runs of hidden systems:
In the rows, zero is written as 128.
path 1, C (8 x 64):
[[110 164 143 134 110 148 144 141 143  79 149 143 130 135 132 141 118 128
  124  66  84 107 121 141 148 123 104 106 138 151 161 131 114 173 130 137
  134 121 130 150 140 103 153  86 124 117 122 130 136 143  80 119 145  92
  135 114 129 129 165  81 144 138 122 179]
 [120 161 139 130 132 156 133 127 134  87 139 131 134 147 134 137 137 107
  134  74 103 102 113 165 142 115 106  97 123 144 163 149 109 148 144 140
  132 111 140 139 131 102 150  95 126 120 122 121 150 154  78 125 153 105
  100 124 128 121 189  81 119 145 129 183]
 [133 156 139 130 143 158 133 110 111 103 132 128 138 154 139 133 146  91
  136  84 124 100 115 177 133 114 115  95 114 134 149 151 109 123 151 141
  126 109 140 125 121  97 145 115 126 117 117 113 166 150  83 130 160 128
   77 126 121 121 190  91 102 149 127 166]
 [139 139 136 132 159 151 121  94 101 121 122 118 136 162 138 129 157  87
  143 115 140 114 116 179 124 113 125 105 106 119 137 145 114  91 146 144
  112 110 142 112 112 106 135 127 141 131 121 103 172 148  98 127 157 152
   64 128 118 117 182 102  95 149 124 149]
 [149 123 126 126 164 140 120  88  98 143 110 109 137 157 137 127 155  87
  153 143 155 122 120 168 124 118 129 124 102 105 118 142 120  76 142 144
  114 113 140 108 100 111 123 145 143 131 123 108 169 142 126 135 146 170
   71 134 114 120 156 125  92 145 122 119]
 [146 110 119 126 161 124 112  95 102 159 100 110 134 143 133 124 156 103
  142 165 160 136 127 150 115 124 141 138  97 100 100 129 125  78 133 138
  111 128 130 106 102 132 110 152 146 137 123 108 159 133 141 133 132 179
   86 135 122 129 130 149 101 134 125  95]
 [142 106 121 121 146 108 114 111 113 163 101 115 131 123 128 128 145 128
  131 178 159 145 141 120 118 128 144 151 107  98  84 120 140  84 119 125
  117 132 121 104 110 143 102 163 141 135 122 117 134 120 156 131 115 173
  108 131 125 134  95 159 121 119 123  80]
 [133 105 120 126 136  96 120 126 126 154 105 120 129 111 120 129 126 149
  127 175 144 145 142 103 125 132 146 162 117 100  82 105 142 108 106 123
  123 139 113 118 115 147  99 156 134 134 119 121 119 111 164 131 107 158
  142 130 136 141  83 165 139 108 125  81]]
path 2, L (8 x 64):
[[154 105 115 144 142 157 121 114 105 170 166 129 124 174 160 110 151  80
  138 130 180 126 110 144 111 144 145  97 139 147 174 167 137 105 151 128
  142 106 162 123 137 124 138 127 119 144 147 144 132 147 117 120 139 114
  102 151 121  97 163 114  87 147 143 145]
 [158 104 112 144 139 153 119 113 103 175 166 132 123 172 162 108 152  79
  143 141 183 133 111 147 103 145 141  98 140 143 176 169 137 105 153 122
  138 108 163 123 141 117 132 124 118 150 150 149 130 146 123 120 133 109
  102 148 120  95 164 110  84 143 145 138]
 [157 102 109 145 139 156 120 110  98 183 173 129 119 175 163 103 158  77
  143 140 193 126 109 142 109 145 137  96 140 149 175 172 146 103 150 125
  140 111 167 122 142 124 136 127 116 151 154 144 131 144 126 121 137 109
  106 154 121  96 162 110  77 148 143 142]
 [159  99 107 150 135 162 119 114 101 182 172 123 121 183 163  98 162  72
  140 148 194 129 109 142 104 146 145  96 142 150 183 174 140 102 157 125
  140 105 169 120 144 119 138 130 111 152 154 153 122 143 120 116 134 108
  104 162 122  88 167 111  79 144 150 143]
 [163  89 107 150 138 164 113 109 103 183 183 128 118 184 167  98 159  74
  142 142 200 131 108 145 102 150 144  92 147 152 191 185 143 106 158 123
  149 106 174 124 146 124 136 125 117 153 156 153 124 140 126 112 137 100
  107 156 120  88 166 111  79 149 146 139]
 [167 101 106 154 142 163 120 115 100 191 182 126 115 185 169  98 163  67
  143 141 204 123 108 142 102 151 146  90 147 157 193 180 148 100 162 115
  145 104 177 125 148 123 139 122 111 155 161 158 123 145 125 115 127 101
  103 164 121  88 164 108  75 150 156 144]
 [167  94 104 153 137 166 124 111 101 193 187 124 115 186 173  97 169  65
  141 140 204 129 112 145  98 159 145  79 150 158 202 186 142 103 163 123
  145 100 184 127 156 123 141 120 114 159 165 156 121 144 121 116 137  98
  103 163 123  86 177 109  68 156 156 146]
 [167  95 107 154 136 168 124 111  99 196 189 128 115 194 175  92 173  60
  138 140 209 124 111 141  95 163 147  79 152 164 206 193 142 102 167 119
  150 106 182 125 149 118 144 123 110 158 167 158 125 145 118 117 135  86
  101 168 122  77 178 101  73 161 156 147]]
path 3, C (8 x 64):
[[139  97 119 121 144 107 106 116 111 172 100 117 125 117 127 119 136 133
  129 186 155 150 136 113 112 125 149 159 110 106  89 117 143  86 118 122
  121 134 120 110 108 150  99 165 138 140 127 117 127 115 173 133 103 173
  124 130 127 135  86 173 126 116 127  73]
 [132 105 121 118 127 101 120 131 134 162 108 126 123 105 122 128 123 155
  123 177 138 157 138  86 115 135 147 166 130 103  86 102 150 118 108 118
  118 147 110 116 119 153  98 155 135 137 127 127 112 111 172 129  99 156
  157 126 134 145  69 174 145 108 126  74]
 [118 112 125 122 115  94 133 151 154 141 119 134 126  94 113 131 109 173
  117 163 121 147 139  83 128 134 134 161 139 119  98  98 141 139 101 119
  129 148 108 131 131 155 110 140 125 134 126 133  96 103 161 128 101 138
  179 121 139 148  66 166 163  97 126  90]
 [108 128 126 130 101 103 136 158 158 119 128 138 124  89 112 133  99 175
  112 137 100 140 137  89 134 129 129 154 150 134 118  99 135 171 102 116
  138 148 110 142 143 146 122 124 119 131 117 145  96 110 149 126 104 116
  189 118 138 153  78 148 165 105 125 116]
 [107 147 133 126 100 115 144 167 159 101 135 149 127  98 116 141  99 175
  120  99  84 130 139 104 136 132 115 142 146 144 138 105 131 180 106 120
  138 140 117 152 146 136 132 109 113 123 121 142 103 114 124 119 116  99
  179 116 136 144 104 123 167 113 123 142]
 [104 156 140 127  93 132 145 158 155  85 142 146 130 117 122 144 103 157
  123  86  85 119 132 123 146 128 104 121 144 149 147 109 117 181 115 125
  138 133 119 149 140 124 145  89 119 119 116 138 121 131 106 123 128  93
  160 117 132 139 136 100 159 125 125 167]
 [109 162 136 129 113 145 145 142 141  82 138 139 130 134 126 142 120 128
  127  73  86 107 120 142 139 121 103 103 138 149 159 131 113 168 133 136
  135 124 130 144 136 108 150  92 120 118 122 130 136 141  93 126 146  95
  128 122 134 130 160  90 136 139 121 179]
 [121 149 139 139 123 153 135 121 132  88 134 135 135 143 128 138 137 104
  131  77 107 107 114 163 142 113 111 103 127 139 157 142 108 146 139 144
  126 116 134 135 127 100 151  97 125 115 119 122 151 147  85 132 149 110
  102 123 124 124 178  88 119 147 126 173]]
path 4, W (8 x 64):
[[ 83 160 146 108  97  91 149 162 174  64  91 140 138  65  91 160  85 206
  106 104  43 136 147 101 160 105 111 160 130 120  83  64 117 186  88 124
  122 159  82 143 118 140 118 118 132 103  99 112 118 111 128 132 110 135
  186  94 144 173  79 136 202 101 106 124]
 [ 83 181 158 115  97 118 150 158 163  33 110 144 139  87  97 167  91 184
  111  57  22 116 141 127 169  95  89 135 129 125 108  85 105 196  99 134
  125 144  93 155 122 117 136  95 128  97  93 106 135 128  93 135 136 114
  161  94 138 168 126  98 183 112 107 168]
 [ 90 185 156 124 110 143 150 147 158  31 118 144 149 116 115 166 103 152
  123  45  37  91 123 163 167 102  87 115 130 143 137 110  99 185 126 146
  132 130 110 152 128  98 156  80 128  99  99 109 154 146  64 123 153 102
  131  98 138 157 175  75 164 140 112 195]
 [101 186 146 133 128 163 143 129 137  51 128 139 141 143 131 148 129 104
  135  41  75  89 110 183 153 108  95  85 124 152 164 150  95 161 143 149
  127 117 136 139 128  86 164  87 133 110 109 111 167 159  53 120 166  98
   97 112 128 132 202  63 130 157 127 205]
 [130 165 139 140 141 171 132 109 108  84 145 129 139 168 144 138 147  77
  143  64 119  92 109 195 140 114 107  73 120 148 181 174 108 131 164 147
  131 103 156 126 130  87 164  95 128 119 119 113 169 159  63 127 166 102
   62 124 116 117 221  66  95 162 130 197]
 [151 138 128 141 155 172 120  94  91 130 146 121 136 183 154 117 171  52
  144  98 164 100 101 189 122 127 125  76 113 145 177 182 114  99 171 149
  129  97 166 120 132  94 153 118 136 137 132 125 166 158  80 127 166 122
   49 138 111  97 210  86  72 166 137 172]
 [168 113 120 140 166 159 115  87  85 178 139 109 130 185 161 109 172  50
  154 139 192 115 105 171 105 139 140  90 111 126 156 179 126  65 161 144
  128 102 160 108 120 105 134 136 137 147 144 127 163 153 111 128 151 144
   48 150 116  94 187 112  61 158 137 132]
 [174  89 109 143 174 141 107  85  82 205 133 107 127 175 163 100 173  67
  154 181 205 137 107 149 100 145 157 114 107 112 133 158 143  54 148 134
  121 112 147 101 113 130 111 157 137 157 143 128 146 137 140 125 135 168
   68 155 117  98 145 143  77 149 135 102]]
path 5, L (8 x 64):
[[ 88 164 150 108 109 112 139 151 162  59  90 133 138  87  92 159  94 178
  117  89  49 124 142 126 160 101 101 151 119 113  81  81 109 165  99 142
  118 140  93 143 119 123 128 116 143 103  97 103 141 123 112 140 128 141
  148 100 135 166 110 123 178 113 105 139]
 [ 93 171 152 107 124 104 142 143 158  57  74 130 141  86  90 165 103 177
  122 100  47 120 134 134 157  94 104 157 112 102  73  78 101 150 101 148
  113 147  84 136 107 120 122 119 146  96  92  99 150 122 117 136 130 155
  135  93 133 171 109 124 180 112  98 132]
 [ 91 169 155 104 129  98 132 135 154  60  65 122 149  82  86 164  96 182
  125 102  50 115 140 133 160  86 105 164 103  95  66  75  99 145 103 146
  102 149  86 129 101 121 116 128 154  96  84  89 155 119 113 137 133 166
  131  91 130 168 107 135 179 113  92 123]
 [ 92 166 156 104 134  98 129 131 147  65  51 126 144  76  87 162 101 181
  124 111  49 124 144 132 156  95 108 168 101  92  50  69 102 128  92 149
   99 146  77 125  96 127 112 137 155  95  86  83 154 120 128 144 128 174
  131  89 133 173  99 147 179 105  89 112]
 [ 94 156 149  96 134  86 131 136 156  72  48 118 146  69  84 165  95 190
  121 126  57 125 149 124 154  89 120 180  96  78  40  60 110 134  95 145
  102 158  72 124  90 130 109 140 158 100  85  88 150 111 138 142 121 182
  136  94 140 178  83 153 180 102  96 104]
 [ 92 152 146  94 130  79 131 138 156  73  53 129 144  63  84 163  92 196
  120 136  58 135 148 112 159  97 118 186  97  82  36  56 113 136  84 138
  100 161  72 128  95 139  97 144 148 107  88  89 139 108 144 136 117 184
  145  91 137 184  69 166 186  99  96  92]
 [ 89 155 142  98 117  76 136 148 164  77  52 131 141  59  89 164  87 207
  113 138  57 143 150 102 152  95 118 190 105  85  32  48 119 143  75 135
   99 162  65 132 100 144  95 142 146 110  87  93 132 102 148 137 104 178
  170  89 138 185  58 170 195  94  94  80]
 [ 82 154 142 102 110  73 134 153 169  74  59 134 141  53  80 167  81 223
  115 138  48 142 155  95 159  99 120 193 117  84  34  41 123 159  69 130
  111 168  71 134 103 145  97 144 145 103  85  97 124 104 155 140 102 170
  185  87 138 187  45 170 202  82  95  87]]
path 6, W (8 x 64):
[[132 130 133 115 155 110 123 107 116 125  84 114 139 119 116 143 132 128
  134 148 126 134 126 147 129 110 132 148  91  90  76 112 115  91 124 139
  106 132 111 111  92 128 113 150 149 123 109  98 160 131 137 138 129 184
  100 117 125 146 114 152 127 127 115 104]
 [124 140 140 111 153 107 124 115 123 115  77 114 135 110 109 145 133 140
  137 145 111 132 132 141 134 103 130 153  91  87  74 100 112  98 115 144
   99 138 108 112  95 124 113 147 149 118 104  98 160 123 136 143 132 183
  101 116 126 147 118 146 134 120 108  99]
 [115 151 141 110 153 110 121 108 126  95  75 113 138 109 113 147 127 141
  144 133  99 125 135 146 141 102 121 153  92  88  73  99 106 105 117 150
  104 141 102 111  93 119 115 143 154 116 103  92 165 121 121 140 133 185
   99 109 128 152 121 142 142 123 111 115]
 [113 154 144 109 146 114 126 112 128  88  71 116 142 104 112 154 122 136
  136 121  91 122 134 157 149  95 119 148  92  90  75 101 108 107 118 149
   99 135 103 118  96 118 115 139 155 115  97  95 166 132 117 137 137 184
   91 109 125 159 129 131 141 122 102 120]
 [115 161 141 109 156 118 127 109 123  84  70 118 145 111 112 153 125 136
  142 113  85 115 126 167 150  94 115 145  90  91  74 100  93 106 119 155
  105 133  99 114  92 112 126 134 157 111  92  86 178 138 111 136 151 177
   83 104 125 157 140 127 140 130 103 133]
 [116 163 150 112 158 124 126 105 117  86  70 115 147 124 111 157 130 126
  140 104  94 109 122 175 146  94 117 135  85  94  84 108 101 105 121 160
  104 132 104 114  92 104 124 127 158 109  93  80 187 141  97 139 153 176
   76 105 119 152 153 118 132 130 103 142]
 [119 166 145 114 165 134 120  99 112  82  70 112 147 125 117 156 143 120
  149 110  93 112 124 184 151  94 109 131  86  91  90 116  97 100 127 166
  104 127 110 110  91 101 124 135 158 112  95  79 187 144  98 134 155 180
   65 102 122 152 159 114 123 136 104 136]
 [125 158 143 114 172 134 117  90 111  94  71 109 149 131 121 150 143 108
  147 109 104 111 125 188 144  92 118 128  88  88  88 113 102  91 135 164
  104 116 115 112  86  98 124 138 158 110  91  75 197 143  97 136 159 183
   50 109 112 147 165 116 115 140 110 138]]

runs to name:
path 7 (3 x 64):
[[120 146 134 143 123 162 140 124 122 103 156 134 128 153 143 130 135 103
  132  81 119 104 112 163 133 129 113  92 133 157 174 154 117 148 145 137
  131 110 149 139 136 102 154 103 124 132 131 132 142 150  87 122 152  95
  106 137 124 115 182  89 113 149 134 176]
 [141 127 127 144 135 169 128 113 109 130 160 132 131 164 144 122 152  86
  138 103 149 114 112 154 123 131 122  88 136 153 180 160 126 126 152 133
  140 105 152 129 139 111 154 110 118 128 142 144 141 151  99 123 144 101
   93 139 121 102 184  95  95 146 136 171]
 [152 115 120 140 137 155 120 108 100 155 158 126 121 172 153 112 154  83
  143 127 171 127 114 150 110 141 132  96 136 140 170 168 131 106 154 127
  139 106 162 126 136 123 142 121 122 142 152 134 137 148 119 120 140 119
   98 148 121 100 173 112  86 148 147 146]]
  W
path 8 (3 x 64):
[[ 82 164 152 102 110  83 137 150 164  65  66 131 143  62  84 167  85 204
  113 123  49 134 152 105 159 100 110 177 112  98  50  58 112 160  85 138
  109 159  75 133 101 139 111 134 138 105  88  99 128 109 144 138 116 154
  167  87 142 178  70 155 195  93 101 106]
 [ 81 182 158 102 110 107 141 146 166  31  71 137 149  74  85 170  86 195
  111  74  26 117 145 134 171  82  94 155 108 107  74  70 101 182  99 143
  116 149  78 141 108 118 129 106 140  94  85  91 147 125 104 138 133 140
  146  83 139 176 114 117 190 107 100 147]
 [ 85 201 158 110 121 133 142 137 156  18  86 142 157  95 101 171 103 164
  127  45  30 101 126 169 174  92  89 125 112 118 114  96  91 179 115 154
  118 137 100 142 115  95 150  90 140  99  81  90 169 144  67 128 151 132
  119  88 131 172 165  84 168 129  98 185]]
  W
path 9 (3 x 64):
[[ 85 172 152 107 103  95 141 159 172  49  86 137 141  70  89 163  84 200
  111  91  33 122 146 114 164  97 100 160 118 117  76  68 109 176  90 127
  118 151  80 142 112 127 124 118 136 104  93 107 130 122 122 135 118 134
  166  88 138 174  96 131 193 101 105 137]
 [ 77 189 160 109 107 115 151 154 166  29  91 141 145  82  91 168  87 180
  117  59  27 108 136 140 174  87  92 150 118 117  96  80 101 180 106 140
  117 145  93 151 114 114 135 101 140  94  91 103 147 131  94 136 139 134
  150  89 133 172 132 108 184 120 101 154]
 [ 82 196 157 111 122 133 143 134 155  26  82 144 153  94 101 174 103 164
  129  49  30  99 130 166 175  93  88 129 106 114 108  95  86 171 110 157
  112 136  98 146 111  99 142  93 141  98  80  90 170 142  71 128 151 128
  121  89 131 169 154  90 169 129 102 177]]
  C
path 10 (3 x 64):
[[ 92 185 149 128  95 158 150 159 156  39 149 151 141 124 119 153 104 143
  119  32  55  92 122 150 158 113  88  92 146 171 175 134 104 207 129 132
  145 127 131 160 147  98 165  67 109 110 114 134 131 147  63 119 153  68
  148 111 137 136 177  59 155 140 124 212]
 [118 171 142 140 113 180 146 136 135  70 163 141 135 158 142 133 124 100
  131  39  91  86 112 167 142 124 100  71 150 176 207 163 104 179 156 136
  144 111 154 153 155  88 175  70 110 117 125 137 140 153  56 120 163  63
  113 127 123 114 214  53 119 158 140 218]
 [140 145 131 148 133 184 131 121 110 116 185 133 132 182 159 112 145  65
  135  71 146  98 102 176 127 135 110  60 143 175 215 190 119 139 167 134
  147  91 170 138 155  92 172  93 111 130 149 142 145 159  71 116 161  70
   87 144 122  91 219  60  87 167 147 202]]
  W
path 11 (3 x 64):
[[158  68 104 131 135 115 114 114 100 213 148 122 118 141 144 103 150 112
  132 201 200 162 134 102  97 152 164 146 128 120 114 138 157  81 129 116
  125 130 143 114 128 156  98 167 127 156 151 143 105 116 184 128 102 155
  136 154 126 113  92 172 104 120 137  70]
 [149  73 112 128 114 106 120 137 122 205 146 124 108 125 135 108 124 137
  119 199 181 157 140  76 101 155 157 152 145 126 116 125 159 106 117 103
  128 133 131 119 136 166 103 158 124 151 158 149  86 109 190 126  95 134
  170 151 131 118  64 177 121 110 137  73]
 [136  79 116 137  98 106 129 154 139 188 163 135 109 117 128 109 111 158
  108 183 162 157 145  56 108 160 151 152 159 140 129 116 161 140 114  97
  143 142 131 141 150 163 111 139 109 142 156 169  69 102 187 121  91 117
  197 142 137 122  60 163 141 111 144  85]]
  C
path 12 (3 x 64):
[[136 163 129 143 145 179 131 105 112  86 148 132 137 173 149 126 148  70
  139  60 123  96 108 195 139 118 109  72 129 154 192 176 111 133 167 149
  133 105 163 127 132  84 169 100 127 125 125 117 164 160  62 126 169  98
   67 136 116 108 221  65  94 164 137 198]
 [153 132 124 142 160 183 119  92  85 141 158 114 128 191 154 113 170  48
  145 100 173 102 101 189 117 126 129  77 116 147 186 186 118  97 173 138
  132  95 174 116 126  97 156 113 130 135 142 129 164 158  82 124 164 111
   51 150 112  88 212  82  67 165 139 168]
 [173 102 109 144 165 160 112  86  83 182 157 111 124 191 165 105 177  47
  151 150 202 121 104 166 104 147 146  94 113 130 168 178 132  65 162 138
  125  96 168 114 122 112 135 139 136 149 150 130 158 143 115 125 154 139
   54 161 116  85 180 121  62 160 139 134]]
  W
path 13 (3 x 64):
[[123 108 123 106 132  66 118 133 143 158  71 121 125  78 101 136 109 179
  123 206 123 159 150  80 129 119 146 190 109  75  35  66 137  95  85 122
  105 162  94 118  93 165  80 174 147 132 109 109 113  98 186 135  89 194
  166 115 135 161  32 202 171  92 109  44]
 [104 116 126 111 107  69 132 154 163 124  83 136 130  63  93 150  93 213
  113 170  91 161 157  72 142 120 140 192 127  96  48  56 141 149  79 122
  117 165  82 133 114 166  88 154 134 125 107 119  96  93 178 132  85 160
  201 107 141 169  31 185 190  82 111  71]
 [ 88 146 142 108  89  84 144 175 179  85 103 149 131  59  95 157  79 222
   99 127  53 149 155  78 155 114 119 175 140 116  73  56 131 188  80 112
  125 162  82 149 126 151 105 128 121 110 106 122  96 105 154 132  93 125
  215  95 141 174  46 154 208  84 105 105]]
  C
path 14 (3 x 64):
[[135  95 123 120 138  88 119 127 126 173  93 117 123 103 118 125 126 159
  127 197 143 164 141  86 118 129 150 178 116  94  67  92 141  93 106 119
  115 146 107 113 106 159  90 168 134 142 123 126 117 105 181 135 101 176
  150 125 129 139  61 195 145 105 120  65]
 [120 110 120 119 113  84 121 146 149 150 100 128 118  87 104 133 102 186
  114 177 119 156 147  70 131 135 145 173 130 106  79  85 144 133  88 120
  122 154  98 130 124 162  96 146 133 129 122 126  98  97 177 128  92 157
  184 120 137 156  51 182 166  92 117  75]
 [103 125 127 121  95  94 138 167 163 118 117 144 122  77 107 134  94 192
  108 148  95 154 146  72 137 130 126 172 147 123  95  82 142 166  92 113
  132 157  99 147 129 157 110 131 126 127 123 139  86 100 156 130  94 119
  203 113 138 159  55 155 181  94 117  96]]
  C
